In the data rows, zero lies at 4.5, halfway between 4 and 5.
Some points, one per row:
(4 5 7 4 5 5 4 3)
(0 4 5 6 3 0 9 6)
(2 5 4 3 6 4 4 5)
(4 5 3 5 2 1 6 6)
(7 6 7 6 6 5 4 5)
(7 7 7 4 7 7 2 4)
(9 5 5 4 5 5 1 5)
(0 5 3 3 3 1 7 2)
(3 4 4 4 2 6 5 4)
(2 4 5 5 2 2 7 8)
(6 5 4 2 6 3 4 4)
(0 5 4 7 1 3 7 4)
(3 7 4 3 4 2 7 5)
(5 5 5 5 5 5 3 4)
(7 5 3 5 3 4 4 6)
(0 7 5 5 1 3 6 6)
(7 5 6 4 3 5 3 5)
(8 6 5 2 8 9 0 5)
(8 6 4 3 6 6 3 4)
(5 5 4 3 4 3 6 4)
(5 4 5 3 5 3 5 6)
Here are 10 more points, each followed by its number:
(9 6 4 5 6 7 3 5) 0
(8 8 4 5 6 7 1 4) 1
(4 3 5 6 6 4 5 6) 2
(5 4 5 6 7 4 5 4) 3
(3 2 5 0 2 2 6 5) 4
(4 5 5 3 4 5 5 6) 5
(7 4 4 6 4 5 7 5) 6
(3 2 4 4 0 3 8 8) 7
(6 5 6 5 4 5 3 7) 8
(7 8 3 3 5 7 2 2) 9
Which of these numbered points is nearest to each point below, looking only along the 2 directions in which the first points spread most? Its number follows each.
(6 5 5 4 5 5 2 8) > 8
(5 4 7 2 5 5 3 6) > 3
(5 5 5 2 7 6 3 2) > 9
(8 6 5 5 6 8 2 4) > 1
(3 5 3 3 5 4 5 6) > 5
(3 4 4 7 5 4 4 4) > 5
Now 10 new points, numbered from 0 again:
(1 4 4 6 5 0 8 4) 0
(9 7 3 4 4 6 3 6) 1
(1 4 2 6 1 2 6 5) 2
(4 6 3 8 4 4 5 3) 3
(3 4 5 6 5 4 5 4) 4
(0 8 3 6 5 6 4 4) 5
(0 5 3 3 3 1 9 3) 6
(6 3 6 6 6 2 4 4) 7
(0 4 5 6 0 2 6 6) 8
(7 8 4 4 6 8 5 3) 9
The same question for these:
(4 3 5 6 2 5 6 4) > 3
(2 2 3 4 1 1 7 4) > 2
(4 4 5 5 3 1 7 4) > 2
(7 4 6 3 8 9 4 3) > 9
(0 7 3 3 5 4 5 4) > 5
(2 4 4 4 4 4 4 7) > 3
